Here are the same points, seen from different sides; a view may also be mirrored.
A view may leave some points out, and in a few views one point is out of place. Which views, in the order they come, and which point in each? Write - if none.

-- scene 1 --
A:
  Fefad [  1  25 -16  -4 -14 -23 -10  10]
  Tizap [  4  18  -6 -12 -14 -34 -15   4]
  pup [  0  11  -5 -24   2 -33 -21  -2]
  tepal [ 13   2 -11 -23  -6 -39 -25  -2]
  vufi [  8  15 -16   1  13 -57 -14  -2]
  ver [  1   8  -8  10  -4 -36 -18  12]
  Pobi [ -8   7 -24 -14  -5 -50 -11  -7]
  Puli [ 27  -2 -18  -1   5 -43 -14  -7]
B:
  pup [-18 -31  44  10   8  -5  18  -4]
  Fefad [  7 -42  31   4  -8  -8  23 -13]
  seg [-15 -31  40  15  -1 -19  12 -11]
  ver [ -5 -23  37  -1 -15  -8  40 -10]
  Tizap [  0 -33  34   5   3  -2  25  -5]
  vufi [-26 -34  31  -8  -2 -20  43   5]
  Pobi [-15 -29  24  10  18 -16  24  -9]
C:
  vufi [ -7 -11 -19  -8 -16   1 -30  -5]
  pup [-11   5   1  -9  -7 -22 -12   0]
  tepal [-13  -1   2  -4  -5  -8  -3   3]
  seg [-14  16   3  -8 -19 -16 -15   7]
  Tizap [-30   4  -3  -8  -2 -14 -19  -2]
  Puli [ -6  -2 -12 -11  -3  16  -9  -9]
  Pobi [-23  -3  -2   6 -22 -19 -16  -2]
  Fefad [-37  18  -7 -10  -3 -10 -28  -1]
  ver [-29   1 -19 -27 -10  -5 -19   0]
D:
  vufi [-12   6 -51 -47 -33 -19 -16  18]
  Fefad [ 14  -4 -74 -47 -19 -29   7   9]
  Tizap [  1   1 -73 -44 -22 -18   9   5]
  seg [ 14   7 -68 -64 -30  -6   3   4]
  pup [  2  11 -73 -52 -28   0   5   8]
  Puli [-10  -3 -71 -43 -45 -16 -23   3]
  ver [ -1  14 -69 -48 -34 -37  -1   6]
E:
  vufi [-23  -6 -19  21  -9 -14   5  -6]
  tepal [-30  -1   1  34  -1 -28 -14  13]
  ver [-15   9 -12  34  12 -29  11  -5]
  pup [-30  -4  -7  30   5 -29  -2  24]
  Fefad [-21  20  -1  32  13 -17  16  16]
  seg [-22   2 -10  29  16 -18  -9  25]
  Puli [-17  -6   7  21  -7 -21  -7  -9]
  Pobi [-25   8 -19  38  -9 -17  -5  23]
F:
  Pobi [  7   0  23   6 -15  21  -8  16]
  Puli [12 -3 11 33 -6  1 19  3]
  Tizap [ 7  4 23  9  4 27  7  4]
  seg [10 -4 11 -4  3  9 -6  7]
  ver [  4  14  12   4  -5  24   4 -13]
  pup [-2 -1 11 -1 -4 16  5  5]
  tepal [  5 -12   8  13  -6  19   8   5]
  Fefad [16 14 25  8 17 24  2  6]
Views that do not fit: A, F
  moved in A: Pobi
  moved in F: ver

-- scene 2 --
A:
  Rut [ -7  10  16  -5  10  -4  -1  -7 -12   6  19   6  -8  20  -6 -11]
  vude [ -6   6  20  -7  10  -2   1  -3 -14   4  20   8  -9  26  -6 -13]
  Maz [ -5   5  19  -7   9  -4  -2  -7  -9   9  19   5  -8  21  -6 -13]
  Laku [  3   8  21   6   6   1   5 -17  -1  11  21   4 -10  23  -7 -20]
  pata [ -2  10  19   1   5  -3   1 -14  -4  11  20   2 -10  19  -9 -16]
  fozu [  2   8  21   6   7   0   4 -15  -4  10  21   1 -10  23  -7 -18]
  nuzif [-10   8  16 -12   5  -7  -3  -3 -10   8  18   8  -9  21 -11 -11]
  mon [ -2  14  16   1   4  -4   2 -17   0  13  19   4  -9  16 -11 -16]
B:
  Maz [-23 -27  -3  -5  17  21   9   3  -2 -10 -11  16 -22  -9  -5  -5]
  vude [-26 -25  -7  -2  15  22  14   8  -3 -11  -9  15 -22 -11  -4  -3]
  Rut [-24 -26  -4  -8  17  25  11   5  -4  -7 -10  16 -21 -12  -7  -2]
  pata [-17 -23   1  -4  16  27   4  -3   1 -11 -10  16 -17  -9  -7  -2]
  Laku [-16 -23  -2   4  14  30   2  -5   6 -14  -8  13 -15  -5  -8   0]
  mon [-15 -23   4  -4  18  31   1  -5  -1  -7 -10  15 -14 -10  -7  -2]
  Nivo [-16 -18   0   4  15  32   5  -2   1 -14  -7  15 -13 -10  -4   1]
  fozu [-16 -23  -2   0  13  28   4  -4   6 -15  -8  16 -16  -5  -9   1]
  nuzif [-25 -25  -1  -5  19  21  11   7 -10  -7 -12  16 -21 -15  -1  -6]
C:
  fozu [ -9  -5   4  23   2  42 -43 -38  45  25   6   2  12 -57   7  17]
  pata [-10  -2   7  23  -2  44 -40 -40  46  27   8   4  12 -58  12  21]
  mon [-11   1   7  22  -2  42 -38 -39  48  32   9   6   9 -59  10  25]
  vude [-15  -5   6  31  -2  53 -38 -46  45  21   9   5  25 -58  17  16]
  Maz [-12  -5  10  25  -5  50 -38 -46  45  22   9   3  20 -58  18  20]
  Laku [-10  -5   3  22   4  41 -41 -39  45  25   6   2  11 -58   4  20]
D:
  nuzif [-18   0  10   5  -8  -8 -14   0   7   6   3  11   1   3  -1  -5]
  Maz [-11  -1  14   3  -7  -7 -14   0   9  10  -2  11   6  -1   2  -7]
  pata [ -7  -2  16   2  -7  -5 -11   1   1   7  -7  10  13   0  -1 -13]
  mon [ -9  -5  17   2  -7  -1 -10   1  -4   5  -6  10  14   3  -3 -15]
E:
  Rut [ -9   2  -7   0 -11  -7  19  23 -30  10  -9 -23  21 -15 -13 -13]
  nuzif [ -8   6  -6   3  -7  -6  16  22 -32  14 -13 -22  20 -18 -12 -16]
  fozu [ -7   6   1   4 -11  -2  22  10 -31   0  -4 -24  30 -10 -15  -9]
  pata [ -9   0  -4   4  -9  -3  24  15 -29   2  -5 -24  28 -13 -15  -9]
  Nivo [ -5   1   1   7  -9  -3  26  10 -28   1  -7 -28  31 -12 -11 -14]
  Laku [ -7   4   2   3 -13  -2  23   9 -29  -3  -2 -25  31 -10 -13 -10]
  mon [ -8  -5  -5   5  -9  -2  29  16 -27   1  -5 -26  29 -11 -16  -6]
F:
  nuzif [ -7  -4 -14  -4   5  10   3 -16  25  11   6  -6   1   5  -5  12]
  pata [-19  -2  -4   4   3  12   3 -17  18   1   6  -4   3   6   2  11]
  Rut [-13  -7 -10  -3   7   9   1 -19  21   7   2  -2   4   4  -2  12]
  Maz [-15  -5  -7  -4   4  10   3 -18  24   6   3  -6   4   6  -2  16]
  fozu [-21  -5   3   6   2  12   6 -17  15  -3   3  -3   2   6   4  13]
  vude [-15 -10  -3  -5   4   9   4 -20  22   4  -2  -5   6   7  -1  19]
  Nivo [-13  -5   0   9   1  13   8 -16  13   0   7  -3  -2   7   3   9]
Views that do not fit: E, F
  moved in E: nuzif
  moved in F: vude
